In the data rows, the value 128 means zero.
Here is a table of points, one per row:
[130 151 140 186 113 144  95 132 121 118  99  78 117 165 255 168  47 134 138 188  97 183 140 180  89  82  62 143 119 138 114 153  85 110 159 129 179 136 181  63  87 100  80 137 152  97 118 108]
[ 86 129 138 138 135  81 163 189 126  89  93 111 102  89 158  83 117 169 145 112 145 178 101 122 217 161  70 158  47 147 101 178 147 176 126  50 108 160  98 164 125 126 115 154  99 181 201 191]
[ 98  76 160   0 139 163 172  99 110 127 183  98 161 202 183 122 110 134 148 105  83 104  88 174 233 146 129 178  91  93 130 105 131 155 137 120 102 161 153 217 176 105 113 181 164  88 115 152]
[172 148 107  78 183  80 156  62 100 110  90 111  93 199  36  97 192  87 171 218 182 113  96 124 177 248 123  95  44 236  72 149 134  86 115 156 174 185 217  42 168 114 120 131 124 165 106 119]
[103 170 104 134 157  74 182  98 159 154 121 165 107  93 151 111 129  66  60 161 211 189 157  79  86 164  93  87 128 114 123 156 115  49 135 119 103 110  94  87 114 192 145 161 208 109 192  83]
[ 94 205 223  99 167 159  74 166 129  88  94 164  66 141  90 190 146 154  89 117  51 135 198 175  74 168 136 125 136  97 106 133  68 187 110 112 139  84 197 149   0 134 153 229 173 132 104 111]
[194 146 171 113 106  87 111 154 160 162 140 199  81 146 146 192 132 174 149 104 182 113 215 148  85 154 163 146  21 141 186 171 138  85 186  99 176 113 107 163 175 134 131 146 165 139 159 108]
[ 89 144 116 118 173 131  45 139 108 188 104  45 106 114  93 142 162 124 141 163  34 125 135 158  83 123 131  98  52  83 125 154 103 166 205 145 130 153 105 150 255 126 137 167 146 149  84 100]
[156 114 102 102  90  52 138 203  46 151 167 137  71 156  28 129 105 217  53  58 127 115 121 105 157  93 102 112 130 167 177 144 105 118 115 136 119 138 109 132 178 117 124  68 110 211 156  63]
[144 173  93  97 158 192 106 136 120  53 111 250  99 111 136 176  92 145  92  84  60 143 145 127 145   0 183 124 199  81 115 127  90 155 102 180 145  84  29 157   6 121  82 140  38 107 135 106]
[122 118 151 128 119  87  60 130 187 119 112 178 156 110 105 213 115 103  44 200 137 146 184 136 128 133  64 178 108 177 110  65  27 134 178 142 187 189  71 181 159 154 205 218 100 122 161 114]
[170 145 161  58 138 137 126  97  89 175  55   6 180 186 119  47 152 184  48  59  80 158 181 105 186   0 162 131 149  98 149 146 129 149  97 101  97 102  96 200   0 133 139  83 119 105 164  98]
[115  45 150 208 155  77 148  88 135 133  96 159 182 102 184  75 119 160 197   3 119 150 122 166  40 206 127 150 153 220  98  31 186 115 127 158  54 188 168 184 164 157 165 117 150 185 156  72]
[142  85 148 142 131 162 109 144 194 105 194  99 121 226 136 147 139 127 101 141 162 179 122 116 113 115 143 175 192  91 210 106  85  88  78 122  56 128 143 192 102  94 172 169  40 117 114  79]
[113 188 149 142 102 227 131 185 115 153 132 160 197 119 114 120 130 156  82 122 115 148 108  77 119 162 168 163  49 202 145  86 174 170  32 138 106 112 165  70 123 136 126  58 198 114 151 176]
[ 77 186 154 177 113 123 173 122  72  76 128 157 146 165 171  76 157 139 123  89 214 168 103 154  54 154  23 120 101 165  88 118 135 104 137  89 179 234 149 118 116 101 136  32 111 135 147 185]
[167 110 142 167 189 126 163 151  80 125 103 100 122 124 145 141 129  37  89  82 161 167  85 151  91  91 158 127  48  60 116  88  95 156 115  86 198  25 185 136 116  74 118 142 127 149 149 223]
[ 76 127  93  46  65 110 103 166 197  93  78 103  75 163 102  94 153  28 166 119 157 134 105  48  95 173 115  85  67 149  86 121 116 147 144 140 171 119 135 155 243  67 108 186 167 107 143 117]
[139 122 152 105 146 165  57 125  85 113  91 145 201  80 151 163 139 151  55 140 179  59 123  82 114 174  83 178 162 107 128 131 159  99 192 138 206  79 121 136 145 107  93 104  97 119  88 150]
[138 146 112 114 129 128 112 193 121  75 220 119 115 104  93 132 180  90 100  79 101 160 142 158 181 126  65 174 188 114 136 160 215 168 162 150 168  52  92 199   0 133 106 201 108 183 134  84]
[ 78 157 155 160 144 146  42 101  99  77 204 169 167  72 142  34  76 118 140 103 101 116 133 127 104 137 122 111 121  49 148 161  87 136 119 148  99 143 140  93 255 107 133 111  93 110 204  90]
[ 70 147 133  95 142 101  52  94  51 164  71 176 103 170  42 107  60 129 155 132 106 106 221 109  43 143 117 159  90  55 135 146 156 185 179  99  96  79 117 110  91 112 103 136 120 151 170 167]
[ 96 142 179 117 114   2 147 155 154 143 162  91 164  87 199  56 137 205 141  81 191  14  94 178 189 109  69 123 247 159 102 146 106  55 107 189  45  89 181 148 230 129 191  42 143 122 147 156]
[ 91 145  57 168 168  77 151 151 119 141 201 101 147 104 116 111 190 142 180 255 169  91 162 142 166  99 149 134 151 150 130  89 165 153  92 168 127  71 140 158  98 109 121 107  86  80 128  56]
[140 151 106  93 182 113  29 122  90  49 175 160 101 121  95 198  78   0  58  53  65 154 149  71  47 109 127 191  84 171 141 189 144 119 115 176 143  89 188 241  28 125 139 185 151 133 190 181]
[171  73 102  89 157 133 183 148 167 172 147 151 153  79 192 129 125  98 169  95 113  21 176 140  87 141 103 124  72 131  82 152  73 171 161 115 139 107 123  88 120 119 117  90 152 145 108  59]
[117  76 122  98 162 108 126 138 164 174 162 135  54 120  65  97 166  82 176 174 178 104 101 118 197 183 115 101 144  78 131  36 136 110 194 122  98 188 104 172 133 106 161  70 144 103  99 128]
[108 135 130  45 100  98 125 107  61 126 112 180 154 110 116 198 164  92 184  98  93 125 139 160 210 128 155 123 157  69 150  85 184 138  70 161 137 168 173  75 228 178 178  67 166 136 135  97]
[187 134 122 149 117 102 108 113 102 177 150 112 131 117 255 132  76 118 111 127 171 156  91 143 186 129 172 148 121 113 110 118 167 131  80 188 166 179 124  76 233 109  88 151  89 129 125 118]
[120 141 140 173 103 158  66 126 137 138 118 194  65 114 149 108 199  89  61 161 153 123 200  65  44 218 101  92 123 155 125 177  95 173 127 104 115 160 152  69 115 131 138 242 184 151  36 184]
[147 115  81  47 108  87  90 131  83 129 118 107 147 152 129 158 124 179 157 155 113  95  82 151 109 171 115 147 133 183  79  72 146  80 155  88 150 174 127  71 141  52 164 135 112 144  81 162]
[117  66 134 110 130 132 152 127 113 142 193 100 160 148  81 195  97 142 141 126 146  84  71 116 132  34 105 112 145 115  98 111 182 142 132 115 138 128 157  75  71 182 125 139 108  95 159 119]
[110 118 148  98 118 114 160 131  98 146 133  68 237  51  73  87 124 121 180 133 155 117  49 159 128  69 191 173 122 196 161 145 134 103  93 134  96 191  79  56 191 121  97  98 138 174  61 128]
[153 152 176 159 110 116 133  62 114  32 150 114 104  71 134 135 116  77 119 168 153 131 175  64 121 193 140  79  44 176 108 145 134 186 191 113 208 136 125  75  79 183 182  82 150 187  69 127]
[136  79  77 153 117 129 113 114 180 109 125 126 149 214 153  93 123  79 139 153  83  77  57 145 196 165 151  83 189 169 148 190 110 128 162 109  97  85 176  93 222 102  98 125 219 151  99 131]
[109 102 129 220 112 177 120  73 163 168 169 115  93 147  31 209 135  62 131  70 149 155 172 208 148  20 153  94 169 118 117 151 110 158 106 160 110  98  68 204 117 200 107 136  63 159 196 182]
[128 131  98 111  66 152 134  63 187 129 170 190 133 153  62  80  78  66  89 105 156 103 133 107  42 148 163 172 168  72 133 146 134 209 203 103 155 130 189 126 146 113 116 237  72 143 187 159]
[114  44 163 153 157 129 119 163  69 118 106 184 144 168 100 127 178 255 191  92 152 130  95  96 146  80 162 174 153 177 129 141 132 120 118 162 173  87  95 135 104 134  71  89 162 140  90 157]
[158 144 185 100 117 199 172 173  96 103  98 119 131  89  52 159 126 124  51  95 143 156 146 150 112 198 126  58 183 137  91 112 144 173 130 113 107  75 106 172 186 124 127 121 136  36 127 134]
[120  42 152 152 118 199  86 123  85 132 120 115 141  63 109 171 102  85 107 111 157 131 131 148 153 148  84 159 209  39 161 122 113 126  84 115 107  76  94 152  99 113 164 116 145 106 139  60]
[ 82 180 172 104 131 175 105  78 127 143  99 211 155 155 100 163 171 106  78 201 145 117  79 145 220 126  66  49 102 168 149 132 177 141 145 125  64  94  55 116 233 124 126 126 111 140  88 132]
[192 176 165 145 111 165 133 204 207 140  61 137 107 119 130 221  82  43 156 203 139  78 106 103  34  76 174 119 146  81 125 134 160 187 138 115 126 128 179 188 107 110 104 168 138 176 139 135]
[ 90 153  60 181 131 137  93  92  57  94  86 134 167 137  87 141  66 213 180 143 174 116  91 120 168  89 135  77 123 134 118 103 140 114  61 139 126 141 185 236 141 135 135 170 112 149 184 126]
[182 105 132 205 107 211 159 164 125 197 147 108 149  97 160 144  90 166 147  28 155 154 136 138 201  78 137 146 224  79 107 158 126  95 122 157 166 176 122  78 122 121 193 111 154 154 142 176]
[113 122 105 118  79  82 116  81  96 179 147 166 118 127 121 179 146 100 168 169 137 120  93 124 122 144 137 160 125  93 102 114 100  87  97 104 112 126  84 227  68 163  77  57 123 186  89 123]
[ 91 100 106 164 166 144 112 104 210 148  90 139  97 112 203  70 108 176 122 136 123 103  99 160 144 124 144 109  44 180 158 144 158  85 132 160  99 154 112  53 139  90 163 202 114 115 141 138]
[157 105 188 125 106 177  61 179 162 148  99 151 103  93 104 112 180  85 132 139  77 184 131 112  79   0 124 124 123  80 131 187 127 116 139 148 181  42 123  94 137 166 171 174  31 139 167 146]
[134 140  91 151  90 151 255  81 123 110 140  85 207  95 206  35 212 255 208 168 101  93  60 147 221 229 135 112 169 187 152  64  66  44 151 150 148 184 226 135 204 216 113  86  85 125  94  85]
[148 200 143 117 110 211 173 114 132 150 175  75  62 183 119 152 131 138 119 181  51 138 136 116  60 160 126 122 140  84  75  70 106 129 123 103 130  55  68 137 207 172 127  91 182 187 130 149]
[169 118 170 188 134 206 153 110 129 140 178 133  52 152 154 131 100 118 130 173 138 129 184 114 162 122 118  46 148  97 168 105 106 126  34 128 113 135  74 122  26 106  88 210 108 162 128 136]
[210 126 132 151  95 138 128 110  93 127 201 194 142  97  94  89 185 233 203  96 174 144  42 119 154 109 135 133  96 166 136 146 131 155 212 150  45 181 144 117  65 125 123 139 142  71 122 123]
[147 102 111 118  91 137  65 189 197 152 117  61 158 148   0 101  68 144 100 249 109 189 156 143 124 164 150  94  82  79 135 193 117 149 143 163 137 125 115 109  33 120 111 160 159 110 182 104]
[149 136 120 168  97  76 167 101 158 150 185  29 166 122 171 212 127 229 104   0 118 137  71  85 199 134 129 101 183  75 146 157 140 144  18  78  93 106 121 148  84 137 170 115   4  95 138 120]
[120 148  90  48 149  62 220  94 123 158 135 108 100 135 180 112 144 179 164  77 171 127 145 117  85 126  88 161 105 170 128 136 171 102  67 167 138 178  88 136 217 100 110 140 137  60  85 155]
[139 141 128  35  98  74 150  83 180 225  97 170 179 104 153  70 105 110 133 188  98 132 132 105  54 147  64 152 103 158 122 113 125 176 106 110 169 204 147  27 144 167  71 132 180 142  86 149]
[ 90 183 163 157 151 162  52 164 240 176  88 199  55 140  37 187 111  80 149 120 135 180 150 140  94 246 151 129 145 142 164 160 145  93 117 121 134 114 125 158 156 155 129 103 114  77  84 120]
[113  63 109  59 168 152 166 112 217  67 125  42  96  96 185  80 157 252 170  47 116  89 116  98 173 135 125 129 190 102 177  83 155 150 134  95 129 235 120  96  82 114 112  13 142 125 212 171]
[137 144 125 145  81 126 111 106 104  35 116 111 154 169  74 106 145  56 108  80  67  93 176  70 210 170 152 183  62  33  99 145  84  97 124 143  74 126 157 131  29 170 112  97 143 101 115 121]
There is one direction along which these points spread out most. Take the direction at right angles to it along which they spread out most. Then take the direction at right angles to both along which they spread out most. Go by this last direction. For each point below, how far along it does it lie, from 0 to 99? The average is 50, and the first point in the table lies past the average. One standard deviation of the points above along it is 16.
[153 208  61 204 146 154  95 169 152  90  41  88 143  54  50 153 162  67 105  79  47 134 194 121 150 152 109  94 163 120 154  96 134  93 125 120 101  32  73 155  80 110 100 197 115 128 175 118] >> 42
[127 113 122 169 133 152  67 156 140 104 108 130 104 122 158  56  94 137 116 175 160 170 150 163 106 112 184 149 105 143  54 163 172  52 117  30 121 102 135 100 167 191  73 187 220  96   0 128] >> 53
[155 140 141 200 129 144 220 112 171  63 109 108 176 171 155  90 134 131 113 225  99 137 116 144  18 126 119 148 173  83 119 183 199 125 153 123 123 128 113 190 128 159 181 104  70 129 117 104] >> 50
[132  94 178 204 138  73 182 123  87 134  97 146  99 129 142 168 150  82 152 121  82  97 119 101 138 133 147 135 139  96 167 134 160 136 131 121  64 193 173  48 142  84  93  87 116  80 154  69] >> 51
[143 128  41 106  95 150  83  96 100  96 162 136  95 103 172 180 193 111 121 255 107 100 143 127  29  70 127 149 114 160 108 147 124 132 108  84 115 162  76 140  82  36 167  61 199 113 135 130] >> 59
[155  73 101 226 155   0 178  89 157 125 119  99 152 125  79  77 140 223 160 125 106 169 117 179 196  49  78 153 170 105 165  54 113 170  83 132 102  98 107 130 243  86 108  80 129  66  85 154] >> 31
[ 85 145 119  97 129 128 155 169 132 165  85 107 205 174 198 121 155  75 101  75 170 201  71 170  12 207 134  66  50 152 132 117 169 124 206 160 171 119 146  67 101 123 128 215 219 150  49 120] >> 71
[108 148 113 122 169 148 105 173  93 178 155  98 161 153 138 103 121  99 167 161 157 171 167 115 150 200 190 107 193 154 113 137 109 176 103 104 119 108  63  68  68 148 127  74  69 121 184 122] >> 51
[120 114 106 139 157 118 128 128  96 112 108 107  80 104 126  97 114  87 116 180  96  33 113 102 160  33  96 158 169 116 173 105  64 108 107 156 164 135 159 115 105 233 166 109  89  94  61 198] >> 48
[ 75 173 115 164 100 135 160  86 135 121 127 151  65 139 155 150 107  99 105 183  76 100  96 125  83 194 188 180  85 120  98 168  91  86 146 113 220  53  45 100  61 133 171 220 165 102 119 157] >> 60
[ 94  76 123 103 102  65 145 204  76 163 112 165 157 130 255 109 160  84 124 192  99 138 154 106 154 172 184  61 141 200  99  74 128  45 162  91 120 154 118  75 215 127 110 108  95 125 128 162] >> 43
[182 119 154  94 153 143 198 121 148  75 151  88 152 177  95 137  52 125 148  46 124  82 124 156 171  37 197  76 184 152 154 114 107 102 153 125 163 176  60 186  51 131 132  79  88  65 174  87] >> 52
[202 116  66  63 135 123 101 149  93 121  97 118  78 136 202 120 123 130 111 126 181 172 122 133 133 145 125 127 116 154 157 110  94 161 130 188  51 126 206  86 198 153 123  30 114 168  96 173] >> 52
[ 26 104 111 127 128 117 212  79 172 152 161 130 108  74  88 146  64 181 135  96 140 134 177 138 187   0 129 167  93 165 141 114 131 104 157 121  90 121 227 165  55  36 112  69 122 158  95  51] >> 60
